Each row is where one point has got to under a steady rotation. How many ticks took it there?
The counts run from 0 to 174.
[  1.9 -26.1  21.5 -46.7 -10.2 -15.4   2.1  15.7 -26.1 -16.6  16.3   8.1
  -9.2 -17.7 -13.4  24.3  24.7  42.5   3.2  54.5 -22.6   2.9  -0.8  12.6
 -31.1  33.0  -1.7 -13.3  27.9  19.1 -10.5  11.7 -15.4  19.7  -2.5 -13.5
  -5.0] => 103
[-14.8   5.4  28.5  42.8  -1.6  33.5 -18.6  -0.2 -12.7  -2.4 -15.1 -18.4
  19.4 -21.6 -14.8  35.2 -11.1  13.3 -21.2   6.2 -30.7 -15.6  29.9   8.1
  -1.3  13.5 -18.9 -11.2  -0.2   5.3  52.3 -61.3  -5.2  -2.9 -10.5   1.4
  -3.2] => 38
[ 46.6  -3.5  -3.3   0.0   0.8  23.3  53.2 -11.1  27.0  -8.6   9.9  -6.2
  55.6 -12.2 -32.5  27.2  15.6   0.0  10.2 -19.6  -8.0 -23.5 -38.0  -8.7
  -4.2  43.3  11.0 -16.0  -7.4  10.7  -1.8 -16.0   8.7 -26.7  -5.0   9.7
  -7.5] => 64
[ 14.3 -27.1  17.3 -46.0   2.4 -23.2  -0.4  16.6 -35.7 -10.5  18.2  -1.2
   0.9 -15.2  -5.2  25.1  32.5  41.3   4.9  51.0  -6.0  11.5 -11.1   6.6
 -33.0  34.1   2.6 -10.6  30.6  18.2  -4.9   8.2 -28.6   8.4  -7.4  10.8
  -5.8] => 102
[  5.9  16.9 -12.1   1.2  10.4   2.1  34.6   2.2  31.0   9.9  19.4 -14.3
  42.8  14.7   1.9   0.6  22.1 -18.1  20.4   4.7  11.8 -13.4 -35.1 -40.7
 -14.6  -1.9  49.6  -7.1   2.4  16.5 -29.7 -43.0  -6.2  13.5 -14.3   5.2
  41.8] => 71
[  5.9   7.2 -19.1  -1.3   4.3   6.6  40.1   7.0  41.3  18.4  11.4  -5.5
  38.5   3.2 -10.8   3.5   9.8 -23.4  23.0   1.3  -1.8 -19.5 -26.6 -39.1
 -10.0   1.8  39.5 -14.6  -6.2  18.4 -37.8 -38.5  13.4  20.9 -13.3  -6.0
  50.8] => 70
[ -9.0  16.2  -1.5   4.1 -14.4  38.9   0.9 -28.8  -3.0 -16.4  29.1 -16.9
  42.5 -12.0  -0.2  16.6   8.2  16.3  35.5   7.1  21.9  -0.7 -12.1   5.0
  11.7  30.8  20.2 -31.6  23.6  27.9  36.7 -49.4 -13.1  -5.4   1.5  17.1
  20.0] => 156
[-23.9   2.2 -27.1   7.5 -36.1  -5.8  42.7 -23.3 -28.0 -15.0  -8.0   7.3
  18.0  -2.7  27.4  17.2 -28.2  46.6  28.3  14.2 -31.9  -7.7  33.8   5.8
  -0.1 -17.8 -13.2  16.2  -4.1  15.2  14.2 -20.6  29.6   0.0  12.8 -37.5
  11.6] => 50
[ -5.0  11.6  25.5  21.1  10.7   5.6 -12.5   4.5  -7.6 -32.3  30.0 -20.0
  -6.9 -52.5  18.8   4.4  -4.4  14.8   2.2 -25.6  22.9 -28.9 -19.5   1.5
   2.9  -8.9  10.7 -60.9  -6.5  10.5  36.2   9.4 -11.5  21.5   5.4 -29.0
 -19.4] => 26
[ 22.0  12.5  20.6 -31.2 -24.4 -21.9 -22.6  21.2  -0.8 -36.5  29.9  -8.9
  -6.1 -41.8   3.1  -4.7  29.5   8.4 -16.9  25.7  -3.9 -12.1 -14.7 -24.3
  -9.6   2.3 -24.7 -34.9 -19.2  17.5  -0.9  28.5  -8.5  -3.5 -41.8 -18.7
 -21.2] => 111
[-36.3   8.1 -18.4  -3.1 -29.3  15.5   5.9  -4.2  30.9  21.9  33.2 -23.3
  20.3 -18.1 -20.7  16.3 -24.0  17.7 -12.9   1.9  12.7  -0.8  -1.3  28.2
   9.2  25.2 -11.0 -23.8  -7.8  18.1  10.5 -50.4  28.8   5.7   2.7 -19.7
  49.5] => 152
[  3.7  22.3  18.8  42.5  14.6  18.5 -21.1 -10.7 -26.9 -12.5   6.2 -33.9
  17.0 -27.5  -4.3  24.6  -3.8   2.8 -12.6 -11.0   6.9 -15.3 -10.2   8.1
   3.7   5.1 -13.9 -14.1  -1.5   8.4  42.6 -68.3 -26.5 -10.4  -8.6  26.0
 -17.0] => 36
[ 36.0 -42.7  56.7 -12.4  16.6 -16.5   1.0  11.7  -2.6  -7.1   1.2 -13.3
  11.5  21.0  17.6  30.8   9.2  21.8 -23.0  -6.9 -38.2  22.8   3.5  16.5
 -11.6  30.6  15.7  -3.3 -32.4   0.9  17.3  -6.4 -26.2 -30.3  24.2  28.4
  -0.7] => 92
[ 11.5   5.1  -0.5 -28.0  34.0 -39.6  -4.1  14.8 -14.8  15.7  21.5  -0.7
   1.1 -47.4  36.7  21.1  35.5   6.8  -1.8 -19.6   7.1 -12.9 -33.8 -12.0
 -12.0  14.1  -0.6 -22.8  39.0  -2.7  13.3   4.3   5.6  42.3 -29.0 -20.3
   3.6] => 17
[-32.5  12.1 -17.7  -1.1   2.4 -23.7  -1.3  18.6  -9.8 -15.0  15.6  -4.1
 -37.9 -52.9  -1.8   9.1 -13.0  11.2   7.6 -11.9  16.6 -30.5 -18.7  -6.7
 -18.7  19.6 -19.0 -23.8   5.3  16.6  -7.8  -6.8  26.9  40.5   7.3 -58.7
   9.9] => 22
[ 60.1  15.3  32.3  17.4  -1.0 -17.5 -31.5   1.9  11.7 -18.8  21.6  21.2
  -6.4 -33.4  20.1   2.6  -1.0 -11.1  -6.5 -32.5  17.6 -36.5  -1.0  -4.3
  -4.7  -1.4 -18.1 -32.7 -24.5  22.7 -12.3 -32.9  -3.9   6.0 -25.5  16.4
 -28.9] => 118
[  5.7   6.0  -2.1  -1.9   6.7  16.9  14.5  -5.9  18.4  13.5  35.3 -42.1
  20.5 -35.1  -3.4  52.3   3.8   7.7  -7.7 -24.1  12.8   1.4 -24.8  27.5
  20.9  27.7 -21.9 -35.0  -5.6 -25.3  42.5 -13.9   0.0 -20.3 -18.7  -9.8
   9.4] => 148
[-20.9  26.6   1.6  29.5  18.8   2.1 -29.6  25.5  16.8 -17.1  25.5 -47.5
 -22.1 -46.7 -17.7  30.5 -25.5  -3.0 -14.0   5.1   8.1 -23.5 -11.8 -18.3
   6.6  12.4 -23.6 -29.9 -19.0 -19.3  35.0  -3.8   0.2   4.1 -22.0 -26.0
 -15.6] => 29
[-15.3  19.2  -0.1  15.7  16.2 -19.0   4.4  11.3 -12.8 -25.9  33.8 -17.9
 -29.6 -41.6  22.8   9.8 -22.3  19.7  18.6 -26.2  44.0 -32.7 -23.2   8.2
  -3.7  -6.6  -2.4 -46.3  11.3  14.3  -4.8 -13.7  -1.8  38.1  13.4 -33.4
 -12.1] => 24
[-29.7   4.3 -25.4  -4.0 -26.5  12.4  13.7  -8.8  15.6  13.5  32.6 -15.8
  21.4 -22.5 -14.4   8.8 -18.5   7.7   8.3  -9.6  21.3   2.1  -9.4  19.1
  12.5  17.9 -15.8 -24.1 -12.4  31.9   2.6 -61.7  21.3   0.1   2.4  -8.3
  60.7] => 153
[  2.2 -42.5  18.3 -52.0   0.3 -50.1   9.0  19.1  -6.8  31.0  25.4  -0.4
  12.1   7.9  16.3  -9.0  -1.2  31.5 -11.4  17.1 -14.3  19.2  -6.0  23.2
 -18.2  -3.6   4.8  -9.9 -15.0  32.0 -19.8 -18.7  -5.6  18.9   8.3  19.1
  42.9] => 98
[ -8.8  14.3   2.2  21.1  -1.3  -7.7   2.8 -16.8 -24.5  21.4   7.7  -8.2
  41.7  -2.9  43.4  12.3  -9.2  20.3  10.1   3.5 -14.0  -2.7  27.6   9.3
  14.6 -45.4   3.6   3.0   5.7  -2.6  38.5 -65.6  -6.3  20.2 -24.3  12.7
  32.2] => 43
[ -7.6  13.1 -13.6   3.6 -14.0  21.7  12.3 -25.4  -6.0   1.4  37.4 -19.0
  34.8 -16.8  -3.9  16.7  -3.9   6.9  40.4   0.4  37.4  -0.7 -15.9  12.9
  10.4  23.4  12.1 -31.9  13.8  32.6  17.3 -63.3  -5.7  -1.9   2.2  22.9
  33.9] => 155
[ 13.0  26.9   7.4  28.5  19.2 -33.9 -32.5   1.5  -9.7  29.6  16.0  15.5
   5.2 -26.7  30.1 -17.8  -0.5  15.3 -12.1 -25.4   4.4 -16.9  10.3 -19.9
 -11.4  -1.4   8.3  14.5  13.3   7.6  -6.7 -71.5   7.1  37.5   1.5  13.2
   5.5] => 126
[ 44.0  -1.5   7.1 -24.1  40.5 -69.9 -11.4  14.4  -1.4  24.5  10.0   6.5
  13.4 -12.1  36.4 -22.4  -3.0  14.2 -27.4 -12.8 -11.7  -8.1  -6.2   1.9
  -4.4  -8.1 -11.9  10.5   1.4  27.2 -19.4 -30.9   1.9 -11.7   4.1  18.7
 -33.7] => 6
[-10.2  29.1  -9.4  10.4  -6.6  12.8  14.6  -4.0   0.8 -49.2 -16.6 -22.6
  22.0  19.5   8.0   9.9   2.9  13.2   7.7  41.8 -25.9 -11.6  25.2 -38.5
   0.0   3.4  -4.3  22.1  -3.0  22.7  12.2 -24.2  -5.1 -58.7  -5.6 -11.9
 -31.8] => 168
[ 43.3 -10.7  24.8 -22.9  31.5 -40.2 -11.3   8.0 -10.5  15.2   2.2  11.9
  23.4 -25.2  28.9 -11.1  29.6  24.1 -42.0 -22.3 -29.7  -5.2  -9.9   3.3
 -16.8  21.2 -12.0   5.0  20.8  26.7   8.4 -22.3   4.0  -6.1   3.0   6.4
 -40.5] => 8
[  7.7  20.4  -4.2   4.4  11.0   9.0  32.1  -2.5  16.0  -6.4  18.6 -18.5
  45.0  18.7   4.6  -3.9  38.7  -4.5  13.7   7.0  12.3  -7.1 -30.7 -52.9
 -19.0  13.0  53.0  -4.4  12.2  17.0 -20.1 -35.2 -18.9  13.7 -10.1   7.8
  31.0] => 72
[  5.5   5.4 -42.5  -8.5 -28.3 -13.9  50.0  -2.3  30.7  -2.6  17.0 -22.9
  30.7  -8.4 -18.4  22.6 -27.8  20.7  -8.8  13.1 -21.1  -9.7  -8.2  -9.8
   8.9  14.7 -23.4  16.6 -32.3  -1.8   3.1   7.8  46.3 -35.0  -7.2 -29.1
  -6.5] => 58
[  8.6  -1.7  29.0  17.9  20.3  -8.7  15.4  17.3   5.4 -37.7  -2.2 -20.7
  -4.4  27.4  42.4   2.4  22.9 -12.1  23.0 -14.9 -17.9  -1.9  -0.6 -53.7
   0.8 -20.5  40.9 -23.3 -47.1   1.5  -7.9   2.4 -25.0 -11.3  15.4  -9.7
  23.5] => 81
[  9.8 -15.4  19.6 -25.5  29.7 -41.2  10.6   9.9   5.3  34.5  12.5  19.3
   4.2 -40.6  37.3   6.6  13.3   8.5  -4.4 -34.1  -4.2 -18.9  -7.9   8.7
  -7.8  -7.3   6.3 -28.2  25.3  17.5  -7.6  -7.4  20.2  49.7 -11.5 -28.6
  14.9] => 15
[ -6.8  14.0  26.6  17.9  14.1  12.6 -16.8  13.1  -0.9 -34.4  26.2 -31.7
  -3.4 -58.5   3.6  18.3  -1.8   3.3  -2.1 -25.4  15.3 -27.2 -20.1 -10.9
   5.8   2.1  -1.4 -54.3 -20.7  -4.9  46.4   8.7  -4.7  15.4 -10.5 -31.5
 -18.1] => 27
[ 18.0  15.5  19.8  26.5  -0.5 -21.9 -51.5  23.8  25.4  21.8   4.9  15.8
  -9.0 -38.0  -6.3   8.1  -4.7  -4.5 -32.9  -2.6 -28.9 -19.8  27.8 -27.6
 -11.6  16.6 -23.6   9.7 -13.0  -3.9   1.4 -41.5  32.4  27.3 -26.3  -4.5
   4.7] => 123
[ 10.7  -4.4   4.3  -2.6   5.0  17.4  27.5 -13.9  11.6  10.4  28.9 -34.6
  26.2 -33.3   8.9  37.7   6.9   7.2  -8.3 -43.0   8.4   1.1 -22.9  37.0
  25.7  16.2 -19.0 -48.8 -14.8 -13.8  39.6 -11.0   6.8 -19.1 -11.4 -14.2
  12.7] => 147
[ 42.1  -4.5 -10.3  -1.2  -8.4  16.1  57.0 -15.9  24.2  -7.5  18.1  -5.5
  66.1 -12.6 -18.0   4.2   9.3   2.7   2.2 -21.1  -7.0 -16.9 -36.2   3.3
  -0.9  22.8  10.1 -20.8 -14.6  25.8   3.4 -20.0   8.8 -27.8   3.7   1.3
  -4.4] => 63
[ -0.3 -33.3  11.5 -44.6 -15.0 -20.8   4.7  26.0  -9.8 -15.7  14.8  14.4
 -31.4 -29.2 -13.4  20.7   0.3  21.2  27.5  42.0 -20.2 -10.4  14.2   7.3
 -25.8   3.1 -15.1 -31.2   3.8  28.4 -37.9  18.0   5.2  25.5 -11.7 -29.8
   5.6] => 105
[  8.0  17.2   8.6  29.1  26.6  -8.2 -20.3   8.8 -37.0   6.8  -2.1   1.2
 -19.3 -42.5   9.9  32.7   9.4  26.8  10.7  -1.9 -35.9 -10.5  28.3 -32.1
  -4.7  17.7  -6.9  18.3  32.2 -29.8  12.6 -32.9   0.4  27.4   1.3 -18.6
 -22.5] => 131
[ 25.6 -32.5  14.2 -53.7   3.5 -42.1   3.8  14.2 -41.2  12.6  26.4  -2.2
   9.9 -15.9   8.9  11.6  31.3  24.4  12.1  15.1  -7.0  21.1 -32.0  13.0
 -20.9  14.2  -3.2 -11.0  -0.5  28.5 -11.2 -11.6 -25.7   7.9  -8.3  26.7
  24.9] => 100
[  8.2   7.2  21.0  10.9  25.1 -20.4   6.9  26.4   4.4 -36.9   7.0 -40.8
 -13.2  32.1  29.4  21.0  22.5  -1.9  -1.8   9.6 -14.6  12.7  -4.9 -58.6
  -6.4   2.5  27.2   7.3 -38.2 -22.1   4.4   7.5 -34.4 -32.8   0.6  -2.0
   1.7] => 83
[ -1.6  -0.1  -1.8   4.2  -5.8  25.6  35.7  14.6  72.7  10.1   4.8  -2.8
  37.3  12.5 -29.8  17.7 -10.9  -5.7  -0.7  18.0 -21.5 -20.7  -0.9 -22.2
 -13.7  24.5  33.8 -16.8   1.1  14.5 -23.5 -28.2  32.2  17.8  -4.6 -17.7
  31.1] => 68
